In the rows, zero is written as 128.
Each row of M is roughly a mix of the hidden directions of one of several groups.
M:
[[146 144 142 133 113 119 166 126 151  81]
 [147 162 137 119 145 132 176 108 135 102]
 [110 150 173 160 103 114 117 118 108 119]
 [152 107 135 122 128 148 148 152 123 181]
 [176 130 112 155 106 110 102 128 105 135]
 [132 120 104 102 170 164 120 126 108 149]
 [ 98 144 147 104 146 133  97 128  92 101]
 [153 163 136 162 127 109 154 123 133  93]
 [114 128 125 157 126 128 106 138 127 189]
 [167 142 111 153 110  95 156 112 145 122]
 [103  98 140 142 169 133 117 141 116 165]
 [147 114 119 160 142 160 128 171 109 112]
 [164 123 124 115 125 130 155  90 113  90]
 [127  99 143 141 134  87 136 147 159  95]
 [103 133 109 152 147 164 101  90 129 123]
 [147 139 112 148 126 154 159 100 122  86]
 [125 154 116 110 164  92 148 162 135 127]
 [135 125 158 138 127 137 116 135 100 185]
 [136  86 158 113 105 153 151 143 134 149]
 [110 166 114  92 110 149 119 137 141 160]
 [ 78 117 139  83 119 134 140 110 123 126]
 [136 127 162 129 138 171 134 154 166 129]
 [ 90 135 101  97 126 108 153 105 103 124]
 [140 112 137  86 136 154 171 123 134 105]
 [126 120 143 149 152 153 154 171 118 156]
 [ 98 111 127 174 121 153 150 141 146 107]
 [130 109  95 121 166 113 151 147 106 156]
 [152 146 107 137  81 130 153 121 145 157]
 [123 132 165  98 160 137 101 139 160 119]
 [111 102 143 136 104 160 126 173 115 110]
 [146 106 164 106 131 158 118 122 168 114]
 [118 119 152 151 142 168 129 161 133  94]
 [147 118 119 124 112 131  95 103  99 172]
 [105 142 133 105 126 138 145 140 187 135]
 [126 144 127 101 111  87 130  85 129 106]
 [130 136 134 161 141 123 146 177 156 107]
 [ 88 116 134 108  86 142  94 128 134 133]
 [ 78 152 148 156 131 106 123 123 111 110]
 [157 162 112 149 164 152 102 136 119 120]
 [165 144  90 126 135 101 124  96 150 124]
 [157  92 114 128 116 146 115 121  92 161]
 [134 128  77 122 144 131 148 134 132 173]
 [130 119 137 129 145 109 156  99 176 104]
 [139 139 112 163 157 136 128 145 171 153]
 [119  86 124 129 106 102 120 105  86 126]
 [ 74 121 116 125 127 114 111 167 135 115]
 [ 97 137 113 139 111 131 118 140 118 186]
 [148 109  96 101 112 138 133  94 132 164]
 [145 118 102 101  95 151 117  98  98 137]
 [161 152 113 139 135 100 145 141 163 158]
 [118  88 169 111 163 137 126 145 127 139]
 [136 116 141 131 166 148 157 137 115 173]
 [ 97 173 115 118 123 154 106 157 137 123]
 [127 143 165 117 143 125 125  89 100 161]
 [158 136 160 112 104 172 117 109 131 115]
 [114 118 140 153 144 130  91 145 105 171]
 [173 129 138 111  93  96 120 123 125 153]
 [105 152 111 118 105 135 139 125 161 174]
 [ 96  99 160 116 115 144 139 166 135 113]
 [ 87 139 136 144 161 137 115 108 162 109]
 [142 117 116 105 118 128 142 149  84  87]
 [111  91 114 110 117 112 123 175 151 135]
 [170 123 127 134  97 137 130 158 128 169]
 [109 127 137 125 146 160 108 182 126 144]
 [169 152 133 126 124 124 117 125 168 165]
 [123 190 109 118 127 124 118 102 138 115]
 [130 106 120  95 118 150 174 158 118 119]
 [188 113 147 122 123 133 156 132 145 124]
 [128 112 114 114 156 135 137 121  85 172]
 [110 137 120  99  98 159 120  90 147 109]
 [ 94 152 118 147 120 137 117 111 127 179]
 [123 109  99 131 138 146 107  86 115 165]
 [ 91 134 148 136 149 156 126 121 156 166]
 [164 119 114 130 108  99 103 122 165 106]
 [111 150 160  99 131 118 137  90 114 158]
 [133 114 120 112 113  95 137 159 116  80]
 [104 128 113  84 119 172 124 116 108 127]
 [173 125 161 128 154 140 158 107 120 128]
 [136 136  80 112 146 129 133 133  83 146]
 [154 115 122 100 106  82 134 147 152 113]
 [101 164 126 106 115 149 122  85 132 110]
 [158 137  88 150  98 125 125 155 129 153]
 [ 85 132 166 118 119 121 137 155 133 159]
 [107 145 130 117 134 169  99 124  85 138]
 [124 134 106 101 125 138 165 147 145  83]
 [120 117 135 141 148 158 115 139  70 125]
 [104 145 111 123 111 158 128 108  90  94]
 [125  98 113 125 156 105 142 105 121 174]
 [125 109  86 165 136 127 155 147 133 155]
 [136  86 135 155 128 101 148 100 101 142]
 [119 105 104 141 157  90 126 157 156 139]
 [144 148 104 104 105 131 123  78 109 118]
 [119 140 127  83  94 129 130  86 114 131]
 [129  92 166 121 120 107 112 145 164 113]
 [125 110 158 137  89 105 130 122 102 163]
 [166 105 120 143 118 102 157 120 152  99]
 [140 168 136 121 160 123 133 155 170 132]
 [152 127 114 122 100  82 133  89 122 139]
 [117 134 155  98 105 173 124 101 117 114]
 [103 160 112 170 141  98 113 110 119 128]
 [113 149 143 151 138  94 112 133 141  81]
 [124 161  93 166 145 103 115 145 133 113]
 [125 145 123 180 133 132 109  90 124 150]
 [126 152 169 134 124 119 102 123 154  88]
 [ 99 149 168 127 148 121 165 149 142 134]
 [182 126 126 158 142 107 134 150 127 146]
 [137 111 162 115 156  87  94 126 135 127]
 [ 95 131 126 144 146 106 132 169 153 158]
 [154 137  91 159 100 128 149 142 157 133]
 [136 109  89 144 152 109 106 115  95 150]
 [121  83 131 107 111 114 165 137 122 158]
 [100 159 108 122 108 146 115 157  98 104]
 [108 125  97 154 118 140  91 136 105  94]
 [117  90 109 145 106 145 148 108 136 167]
 [104 142  93 133 139 107 151 109 160 159]
 [ 75 138 107 115 129 137 116 153  97 122]
 [122 112 149  98 105 115 171 142 151 149]
 [147 127 143 151 156 153  90 153 139 153]
 [186 112 160 133 145 139 131 137 135 139]
 [176 122 112 110 135 128 149 108 139 166]
 [145 123 126 146 135 130 152 132 152  69]
 [124  94 145 145 141 123 155  84 101 133]
 [139 136 133 101 181 129  91 124 118 140]
 [169 165 133 173 139 120 127 137 125 128]
 [146 117 126  97 111  92 127 159 165 135]
 [136 102 152 102 126  95 111 103 164 116]
 [ 96  95 103 161 138 113 153 126 143 146]
 [132 138 173 118 145 159 118 154 149 102]
 [101 144  84 145 114 134  97 125  99 118]
 [138 128  81 116 148 130 148 142 105 165]
 [140 131 118  92 146 183 121 111 118 130]
 [124 118 103 133 130 157 161 175 125 150]
 [135 122  83 156 115 143 113 164 116 149]
 [145 132 106  84  94 108 126 145 113 152]
 [ 97 139 147 141 151 155 122  87 124 156]
 [178 138 151 155 106 126 109 132 152 124]
 [120 140  91 118 144 126 163 158  94 117]
 [136 103 130 123 101 104 140 163 170 112]
 [130 120 100 136 115 143 138 154 142  72]
 [164 140 100 173  97 125 124 138 119 130]
 [126 131 180 121 112 154 127 141 149  95]
 [125  97 106 161 151 157 108 147 101 123]
 [160 136  91 137 130 106 131 140 155 167]
 [125 171 125 141 143 117 152 123 141  80]]

Here is one row of each group, with its name. Which group are the others in?
[134  97 141 132 101 141 120 161 143  84]
Y
[145  77 152 116 147 121 135 143  95 127]
G
[138 169 117 123 131 155 152 111  95 100]
B
[137 125 102 104 149  83 118 122  96 150]
D

[117 156 123 121  95 162 142 129  85 133]
Y
[150 108 115 138  98 132 108  89 123 165]
D
[119 108 139 153 132 138 112 170 115 171]
Y
[103 100 128  89 102 154 103 140 146 132]
B
[136 111 133 101 139 148 137 165  96  92]
G
[117 153 123 151 129 153 136  85 152 159]
G
[152  88 119 141 119 161 136 140 120 168]
D
[115 168  85 134 122 136 125 117  90 126]
B
[ 89 134 149  94 145 140 117 123  92 111]
G
[145 116 129 109 124 122 111 174 151 168]
G
[102 148 114 108 111 142 149  96 141  89]
B
[111 117 118 136  87 112 158 100 154 150]
D
[140 149  97 102 168 118 135 140 128 163]
D
[128 118  96  94 158 159 133 110 109 151]
B
